Named moves (each a turn or a mirror), then the moves between two rows, first move first; the first pair answered:
k_201:
[ -4  -4  11  -8 -14  -7   1 -16   2  11   9  11   7   6  -8  -3  -1] => [ -6  -6  15 -10 -10  -4  -1 -13   1   4  18  11   4  10  -8   1  -5]
[-2 -9 -5 -3 -2  1  9 -3  2 12  7  6  0  0 -6  3 -3] => [ 0 -9 -4 -6  0 -1  7 -3  3  8 10  4 -3  2 -6  6 -1]
[-6 -3  4  4 -4 -1 -1  0  4 -4  3 -2 -9 -7 -3  1  4] => [-5 -1  3  3 -9 -2  0 -4  5 -3  2 -3 -9 -7 -2 -1  6]
[ 7 -7 -9  6  1 10 -4  4  5  4  3 -2  0 -3 -1  2  1] => [  7  -6 -11   7  -1   9  -4   2   6   5   0  -3   0  -5  -1   3   3]
k_209:
[ -6   4   2  -1  -2  -8 -11   9  -5 -10   5  -8  15  14   2  -2  -9] => [-10  -4  -2  -4  -9  -8  -9   7  -2  -4   4 -13  15  14  -1   0  -9]
[  5  10   9  -1   1  -7   3 -10  12  -1  10  17   4 -13   8 -10   0] => [  3   3   5  -2  -3 -10   3 -14  12   9  15  14   4 -12   4 -11  -1]
[ -9  -4  12 -11  -3 -13  -2  -5  -2   5  12   2   8   4 -13  -6  -7] => [-10   5  17  -7   3  -9  -1  -1  -4  -5  10   6   8   0  -5  -6  -5]
[  4  -1   3   4   2  -2 -17   8 -12  -5  -7 -11  -4   1   3   2  -8] => [  4  -7  -4  -1  -2  -2 -18   5  -9   3  -3 -13  -4   0   0   1  -4]
k_103:
[ -8   3  -2   5 -17  10  11   3 -10 -11  -4   6  -2   5   6  10   1] => [-13   1   5  -1 -21  -9   0   1 -11   1   1  -1   7   7   4  -4  -3]
[  1  -1  -1   3   2   1   4  -8  10   8  -9  -1  -2 -22  13   8   0] => [ -2  -3   1  -1  -5  -9   2  -8  10  13  -6  -3   2 -23  11   2  -2]
[  8   1   2   6  14   1 -21   3  -3  -4  -9 -16   3  -4   5  -9   3] => [ 10  -1 -12  12   5  16  -2   3   0  -7 -19  -9  -4  -3   8   3   8]
Now pairs of rows:
(2 to 3 moves a pair)
[  1   4  13  -5  15  -5 -12   0  -1  -7   5   1  -1  -3  -4  -2   1] => [-3 10  5  3 -3  0 10  3 -1 -8 -9 13  0  3  0  0  2]
k_103 then k_103 then k_209
[ -6  -3   8  -7   2  -3 -10   4  -3  -2  10  -9   0   3  -7   0  -6] => [ 2  4 -4  5  3 12  9  0  4 -5 -7  1 -9 -4 -2  6  4]
k_201 then k_103 then k_103
[ 10  -4   4  -3   3 -17 -12 -11   7   6  19  -6  15  -1   0 -11   6] => [ 11  -8 -11   3   2  13  13  -2   8  -6  19   3  -4   3   1  18  14]
k_103 then k_103 then k_201
[  1 -10  -7   1  -5  16   5  -3   2  -1  11   0  -7  -1  -3  16   1] => [ -9  -7  -5  -3 -21   2  11  -6   2   9   7  -1   3   6  -2   7  -1]
k_209 then k_103
[  1   5   8   2 -10  -5  -3   4  -6  -5 -12  -3  11   5  -3 -12   5] => [  7   5  -2   6  -3  16   4   4  -4 -10 -13   3  -3   1  -4   3  10]
k_209 then k_103 then k_103
[ -5  -5  -2  -5  -8 -14 -11  -4  -6   5  -1 -11   5   2   0 -12   1] => [ -4  -8 -13   1 -13  11   9   1  -3  -5  -3  -5  -8   8  -3   9   6]
k_201 then k_103 then k_103
[ -6  -3   6 -15   4   8   0   4  -1  -3  18   8  -3   7  -8   4  -9] => [ -5  -4  -3  -9 -12   0  12  -8   6  17   4   7   4   4  -6  -4  -5]
k_103 then k_103 then k_201
[ 11  -3  -2   4  -2   0 -13   0   5 -12 -14  -7 -14  -3  -4  10  17] => [  8   4   8   0  -2 -10 -17   1   3 -13 -13  -8  -2   0  -2   1  17]
k_103 then k_103 then k_209
[-3 -8 -8  0 -6  1  8  0  2  7  1 -8 -1  3  0  2 -1] => [-1  4  4  4  6 -8 -1 -1  0  4 -2 -6  4 -2  4 -8  2]
k_103 then k_209 then k_201
[-11   1  11  -5  -3 -16   5 -13  13   6   4   1   6   3  -6  -5  -2] => [ -8  -9   1  -4  -5  -4   9 -15  14  12   8  -2  -1   2 -11   1  -1]
k_209 then k_103 then k_209
[  3   2 -13   7 -10   0  13  -3   3   8 -16  -2   1  -1   4  -4   7] => [  3  11   9   4  12 -10 -11   2  -4  -7  -9  -4   8  -5   5 -12   6]
k_209 then k_103 then k_103
[  8  -3  -5   8  13   5   6  -4   9   9   1   9  -9 -19   1   1   4] => [  4   6   9   3  16 -10  -6  -4   6   3   3   6   0 -20   1 -11  -1]
k_103 then k_103 then k_209
